Each path below is one point turned by a fixed rotation once a step. After each direction that follows a path, write how fast that rotation turns it, in degrees a step (0 if it stays still).
Each turn is a multiple of 5 degrees from 10 to 175, or 0.
Each row of a path follows its step; steps can be skipped.
path 1
step 0: [  3  -6  -8 -18 -25  -8  13  20 -34 -21 -14   5  17 -11 -24   5 -28 -17
  19  -3 -22  -1 -17  -6 -26   4   3 -22   8 -34   5   1  19 -14  12   5
  35   8   3  17   1 -29  -4   9 -10  -5  -4   6   8 -45 -25   6   0  14]
step 1: [ 20 -24  18 -50 -13  -3  13   6  12  -1   4  -1 -15   7 -12 -23  11   7
  20  24   0  -2  26  -2 -12 -33   2 -17  21  20  14   5 -11  11 -16  12
   0  -5 -15  20  -8   8 -43 -14  -2  -2 -14  -1  18  -1 -35  21 -14   1]
step 2: [ 24  -2  26  10  -2   8   1   6 -16 -15   2  23  23   2  -9   0  10  34
  11  -4  29  10  -6   4  12  -2  21  12 -16  30 -11  -3 -22  20   2  -1
 -14 -12  -4   4 -37  16   2  48   3  13 -17  24  -1 -22 -23 -21 -18  -3]
step 3: [ -6  17  42  -2  15  -1   1  -4  25  -8  13  -4  16  19  -7  -8  -4   5
  28 -25 -13  -2 -22   7 -18  10 -17 -23  22 -25   5  -7   5  -2  -1  -4
  -2  31  27  -4  12  21 -16  31  -5  20  16  14  -6 -18  21 -29 -29 -11]
step 4: [-10   3   0  -5  -1  46  -1  15  28  21  36   5  28 -13  10  -8  11   0
  -9  11  -8 -15 -19  12 -29  11  12  -6  17 -14   0 -23 -11 -16 -24  50
   4 -16  -8   3 -11   6 -13 -34  13  -1  11   7   2 -13  -9 -17   8   1]
step 5: [ 14 -14   8 -21 -14   4   6  10 -42 -24  27 -20  28  -1 -11 -17 -10  29
  -6 -13  -6  17  -6   3 -24  24  -1  11 -16   1 -14  14 -12 -13  27  19
   7  28  -2  16   4 -17  26 -24   9 -24  -4  13  -9   8 -26  -8   2  22]
step 6: [ 14   6  14 -25  13 -25   2 -22  -5  19 -31   0  26  13 -15 -12 -23  -5
  -9   8  16  12  29  -9 -29  -1  -5   2   6  10  26   9 -26  -5 -27  -6
   4  30  16  19   1  18 -26 -17 -17  -5 -17  -4 -30 -23 -10   4   1  20]
step 7: [ 12   1 -16   1 -21   0   0   7  15   4 -38  16  25 -18 -15  13  -9  12
  13  -3  25   6 -11   7  -9   0  -1   9   1  -2  -8 -10  35   7  -9  28
 -16  -4 -13   5 -24 -13 -42  31  16 -31 -32  -9  -2 -28  -9 -24  -7  -7]
step 8: [-13  -2   0 -11   9 -21  17  29 -36 -36  25 -13  -9  -1 -21 -12  18  16
  27  -2   2  -2 -16   7 -26  -8 -27  -7  -6   0   7  -6   5  -3 -24   1
  -5   2  -2   0   5 -15 -43  17   7  21  24 -15  20  -5  -7 -21 -31  -9]
step 9: [ -2  12  10 -28   5  25  41   0  -6  17  12   0  11   2  28 -28  25   4
   7   1 -23  -8  10  30  -9 -11  25  19 -11  10  13 -13 -21  10 -17  -5
 -37   3  14   8 -23  25   0 -15  22  18  -3   8   1 -24  -4  -3 -17 -12]
step 10: [ 32  -1  10  -8 -16   2  21 -16   6  -9   3  -1  25 -14 -17   5 -30  31
   8  -5   3  -4 -33  31  14  -5 -10  14  -4 -14 -27   7  -1 -20  -9  25
  -5  21   0 -12  -8  27  46  -3  -6   4  10  17 -19 -14  10 -18 -20  10]
Directions:
[  9  -1  -6  -2   7   2   3  -2   6  -2  -1   0  -3   1   7   3   4  -4
  -5   4   2  -3  -5   8   2   4  12   6   2   4  10   3   5   1   0   5
   1  -7   4  -1 -12   5  -3  -1   2  -6  -5   3   0   3  -4  -7   7   0] | 140
[  2  -9  -2   5  -4  -1   6   3   7  -5   1   9   2  -1  -4  -3   2   0
   2   3  11   0   4  -5   1   4 -10   9  -4   2  -7  -8   5   2   1   4
   3  -3   4  -4  -7  -5   7  -8   5   1  -1   9  -4  -1   0   0   1  -8] | 135
[  5 -12   0 -10   2   6  -4  -2  -3  -5 -10   1  -5  -4   3   1 -10   1
  -8   1   5  -2   0   0  -6  -2   1  -1   5   2   0  -8   4  -1  -3  -3
   6   2   0   6   5  -6   7   0  -2  -3  -3  -2  -6   0  -3   8   2  11] | 65
[  5  -6   4   0   2  -7   1  -5   2  -1   6   4  -5   1  -7   2   0   8
 -10  11   0  -1  -4  -2   3   0  -5  -6  -5   2  10   1   0  -4  -5   5
   5  -2   2  -3   4   5  -8  -6  -1   5   6  -5  -6   6   5   3  -8  -1] | 155
[ -2   2  -3   1  -1   2  -3   6   2   1  -7   1  -6   2  -2  -5   3   1
  -3   3   3  -7   9   9  -4   1  -4  -9  10   5  -1  -2  -7  -6   2 -12
   4   4   5   1  -4   7   0  -7   0  -7   4  -4   2  -1  -1  -5  -2  -9] | 140
